m =
[[137 138 137 138 136 133 136 136 131 134 133 136 140 114]
 [129 127 121 129 121 126 128 122 126 123 126 123 127 117]
 [126 121 134 118 138 119 128 140 127 143 119 133 121 138]
 [119 123 116 126 123 133 123 119 127 116 133 117 122 135]
 [144 153 114 120 112 127 140 109 141 108 127 120 152 147]
 [133 136 120 106 121 110 134 119 132 117 110 124 138 126]]
m[0, 0]	137
m[4]	[144, 153, 114, 120, 112, 127, 140, 109, 141, 108, 127, 120, 152, 147]
m[2, 3]	118
m[-5, 2]	121
m[-3]	[119, 123, 116, 126, 123, 133, 123, 119, 127, 116, 133, 117, 122, 135]
m[:, 10]	[133, 126, 119, 133, 127, 110]
m[1, -3]	123
m[4, -12]	114
m[:, 5]	[133, 126, 119, 133, 127, 110]
m[3, 12]	122
m[0, 4]	136
m[5, -10]	121
m[4, 11]	120
m[3, 8]	127
m[1, 5]	126
m[:, -14]	[137, 129, 126, 119, 144, 133]
m[-1, 6]	134
m[3, -4]	133
m[5, -12]	120
m[4, -2]	152
m[:, 6]	[136, 128, 128, 123, 140, 134]
m[2, 6]	128
m[-6, -5]	134
m[-2, -10]	112
m[-5, -7]	122
m[:, -10]	[136, 121, 138, 123, 112, 121]
m[-4, 5]	119
m[-1, -2]	138

data =
array([116, 107, 132, 121, 109, 125, 137, 120, 121, 134, 133, 113, 146,
       119, 111, 121])
data[0] -> 116
data[9] -> 134
data[4] -> 109
data[12] -> 146
data[15] -> 121
data[1] -> 107
data[11] -> 113

M = [153 124 140 124 133 120 140 146 127 120]
M[0]	153
M[8]	127
M[3]	124

A = ((142, 109, 110, 117, 103, 137), (117, 123, 119, 110, 121, 107), (135, 119, 130, 150, 150, 137), (113, 142, 118, 148, 142, 154), (111, 109, 152, 116, 110, 109), (147, 138, 122, 131, 133, 134))
A[0, -6]: 142
A[-6, 4]: 103
A[0, 2]: 110
A[3]: [113, 142, 118, 148, 142, 154]
A[:, 5]: [137, 107, 137, 154, 109, 134]
A[-1, 3]: 131
A[1, 1]: 123
A[-6]: [142, 109, 110, 117, 103, 137]
A[-3, -2]: 142
A[3, -3]: 148
A[:, -4]: [110, 119, 130, 118, 152, 122]
A[3, 5]: 154
A[1, -1]: 107
A[4, -2]: 110

B =
[[126 129 132 131 127 128 126]
 [134 120 123 125 127 128 115]
 [132 122 122 126 127 129 122]
 [127 126 131 130 127 128 126]
 [119 136 131 132 131 127 137]
 [135 117 125 125 125 127 106]
 [133 119 125 126 126 127 110]
 [134 122 120 120 129 127 120]
 [126 130 131 130 128 128 134]
 [127 131 130 126 130 127 134]
 [132 127 123 122 130 127 126]]
B[-11][0] => 126
B[:, 4] => [127, 127, 127, 127, 131, 125, 126, 129, 128, 130, 130]
B[-5][4] => 126
B[9][1] => 131
B[3][5] => 128
B[2][-5] => 122
B[9][-4] => 126
B[-6][2] => 125
B[6][-1] => 110
B[-6] => [135, 117, 125, 125, 125, 127, 106]
B[4][3] => 132
B[4] => [119, 136, 131, 132, 131, 127, 137]
B[5][1] => 117
B[3] => [127, 126, 131, 130, 127, 128, 126]
B[-6][0] => 135
B[7][-6] => 122
B[-9][4] => 127
B[-7][-5] => 131
B[-5] => [133, 119, 125, 126, 126, 127, 110]
B[-1][-5] => 123
B[0][2] => 132
B[-3][0] => 126
B[3][-1] => 126
B[7][-2] => 127
B[-9][-6] => 122
B[:, -7] => [126, 134, 132, 127, 119, 135, 133, 134, 126, 127, 132]
B[5][-4] => 125
B[:, -5] => [132, 123, 122, 131, 131, 125, 125, 120, 131, 130, 123]
B[-1][3] => 122
